[[ -2.1 -74.7 -53.3  10.9 -17.9 -19.7 -42.0]
 [-45.7  53.5 -42.9 -26.3  24.7   5.8  27.7]
 [ 50.4 -58.9  24.3  69.1 -38.5 -19.4 -17.3]
 [-54.8 -23.6 -31.0  26.3  32.8 -49.0  -9.4]]
->
[[-45.7  53.5 -42.9 -26.3  24.7   5.8  27.7]
 [-54.8 -23.6 -31.0  26.3  32.8 -49.0  -9.4]
 [ 50.4 -58.9  24.3  69.1 -38.5 -19.4 -17.3]
 [ -2.1 -74.7 -53.3  10.9 -17.9 -19.7 -42.0]]

[[-39.7  -3.0   7.6 -29.1  77.9 -14.0  27.4 -22.6  17.6]
 [-67.4  58.7  -4.5 -31.7 -51.9 -17.5  12.6  36.3  27.4]
 [ 51.2  -2.0 -18.7  11.8 -33.9 -55.6  12.0 -52.3 -37.2]]
->
[[-67.4  58.7  -4.5 -31.7 -51.9 -17.5  12.6  36.3  27.4]
 [ 51.2  -2.0 -18.7  11.8 -33.9 -55.6  12.0 -52.3 -37.2]
 [-39.7  -3.0   7.6 -29.1  77.9 -14.0  27.4 -22.6  17.6]]

[[ 10.6 -23.1  -0.8  75.6  23.1  51.8 -19.0  49.7  -8.7   1.7 -61.5]
 [-40.9 -71.0  -4.3  65.5 -25.9  34.0  21.3  41.3 -16.5  -7.4  39.4]
 [ 33.3   4.0  -4.2 -66.3 -12.2 -76.7 -32.8  23.0  -2.6 -51.2  37.4]
 [ 21.0  -2.4 -20.4 -66.8  -8.2 -64.7 -38.0  24.0  17.6 -55.5  44.7]]
->
[[ 33.3   4.0  -4.2 -66.3 -12.2 -76.7 -32.8  23.0  -2.6 -51.2  37.4]
 [ 21.0  -2.4 -20.4 -66.8  -8.2 -64.7 -38.0  24.0  17.6 -55.5  44.7]
 [ 10.6 -23.1  -0.8  75.6  23.1  51.8 -19.0  49.7  -8.7   1.7 -61.5]
 [-40.9 -71.0  -4.3  65.5 -25.9  34.0  21.3  41.3 -16.5  -7.4  39.4]]

[[ 25.3   1.4  30.6 -10.8]
 [ 26.3  54.9  28.2  16.1]
 [ 72.5 -12.7   5.3  -5.6]
 [ 48.0  78.4  29.4  71.2]
 [-54.4 -38.7 -71.4 -53.4]
 [ 55.7  44.2  71.7  42.2]
 [-47.8  34.0  35.0  -2.7]
 [ 37.8  79.7  32.9  27.4]
 [ 21.1   4.9 -48.1 -63.9]
 [  2.7  76.3 -63.8  13.4]
 [-35.4 -41.9   1.9  -1.0]
 [-26.0  48.6 -72.7  48.3]]
->
[[ 37.8  79.7  32.9  27.4]
 [ 48.0  78.4  29.4  71.2]
 [  2.7  76.3 -63.8  13.4]
 [ 26.3  54.9  28.2  16.1]
 [-26.0  48.6 -72.7  48.3]
 [ 55.7  44.2  71.7  42.2]
 [-47.8  34.0  35.0  -2.7]
 [ 21.1   4.9 -48.1 -63.9]
 [ 25.3   1.4  30.6 -10.8]
 [ 72.5 -12.7   5.3  -5.6]
 [-54.4 -38.7 -71.4 -53.4]
 [-35.4 -41.9   1.9  -1.0]]

[[ 10.5 -59.4 -62.0  36.0  32.2  -9.6 -23.9   6.7  -0.3 -17.7  54.5  -2.9
   28.6  -9.6]
 [ -2.7  27.7 -79.2   5.0 -31.5  15.2 -32.8 -14.6   5.1  -0.3  22.5 -48.8
  -11.1 -60.7]
 [  0.5 -32.1 -31.2   4.0  46.4  -9.8  -3.0   8.1   8.2  12.0  11.4 -28.0
  -37.1 -19.2]
 [  8.8 -16.7   0.5 -11.7  11.1  -6.8   3.5  -9.8   3.8  -6.5  -1.1  12.1
   28.7   7.2]
 [ 11.0 -24.6 -63.0  52.5  13.8  -3.2 -10.1   2.3   0.1   9.8  44.7 -12.6
   -4.0 -10.2]]
->
[[ -2.7  27.7 -79.2   5.0 -31.5  15.2 -32.8 -14.6   5.1  -0.3  22.5 -48.8
  -11.1 -60.7]
 [  8.8 -16.7   0.5 -11.7  11.1  -6.8   3.5  -9.8   3.8  -6.5  -1.1  12.1
   28.7   7.2]
 [ 11.0 -24.6 -63.0  52.5  13.8  -3.2 -10.1   2.3   0.1   9.8  44.7 -12.6
   -4.0 -10.2]
 [  0.5 -32.1 -31.2   4.0  46.4  -9.8  -3.0   8.1   8.2  12.0  11.4 -28.0
  -37.1 -19.2]
 [ 10.5 -59.4 -62.0  36.0  32.2  -9.6 -23.9   6.7  -0.3 -17.7  54.5  -2.9
   28.6  -9.6]]

[[  7.7   9.7  17.6 -15.9]
 [ 44.6  40.5 -36.0  48.6]
 [-30.8 -30.9  -3.0  -9.9]
 [-12.3  -8.7  32.3 -36.5]
 [ -8.3  -5.4  26.0 -28.7]
 [ -3.7  -3.8  -1.9  -1.3]
 [ 85.6  85.7  -5.3  18.5]]
->
[[ 85.6  85.7  -5.3  18.5]
 [ 44.6  40.5 -36.0  48.6]
 [  7.7   9.7  17.6 -15.9]
 [ -3.7  -3.8  -1.9  -1.3]
 [ -8.3  -5.4  26.0 -28.7]
 [-12.3  -8.7  32.3 -36.5]
 [-30.8 -30.9  -3.0  -9.9]]

[[ 12.4 -35.3  17.1  17.3  31.5  38.8 -20.5 -46.2  22.6   5.4]
 [ -8.8 -12.7   5.0  -8.8   1.6  -3.4   6.4  -1.1  -8.3  -2.0]
 [ 28.1 -54.7  53.1  26.9  57.8  68.6 -28.1 -77.6  31.8  19.3]
 [ -3.8 -11.6  -6.0  -1.6   3.1   2.7  -3.9  -8.0   1.1  -4.1]
 [ 20.7   7.0  -4.4  -1.7  -4.5   9.4 -14.5  -3.3   1.2   8.5]
 [ 27.8 -57.7  52.4  23.5  58.1  68.1 -28.0 -79.3  28.2  18.6]
 [  5.1 -37.3  14.9  17.5  29.9  35.5 -16.4 -42.3  23.3   3.3]
 [ 25.2 -48.4  35.1  22.1  47.8  58.4 -28.5 -68.6  27.2  12.9]
 [ 25.2  11.7  -6.7  -3.4  -6.7   8.6 -17.1  -2.4  -0.8   9.1]]
->
[[ 25.2  11.7  -6.7  -3.4  -6.7   8.6 -17.1  -2.4  -0.8   9.1]
 [ 20.7   7.0  -4.4  -1.7  -4.5   9.4 -14.5  -3.3   1.2   8.5]
 [ -3.8 -11.6  -6.0  -1.6   3.1   2.7  -3.9  -8.0   1.1  -4.1]
 [ -8.8 -12.7   5.0  -8.8   1.6  -3.4   6.4  -1.1  -8.3  -2.0]
 [ 12.4 -35.3  17.1  17.3  31.5  38.8 -20.5 -46.2  22.6   5.4]
 [  5.1 -37.3  14.9  17.5  29.9  35.5 -16.4 -42.3  23.3   3.3]
 [ 25.2 -48.4  35.1  22.1  47.8  58.4 -28.5 -68.6  27.2  12.9]
 [ 28.1 -54.7  53.1  26.9  57.8  68.6 -28.1 -77.6  31.8  19.3]
 [ 27.8 -57.7  52.4  23.5  58.1  68.1 -28.0 -79.3  28.2  18.6]]
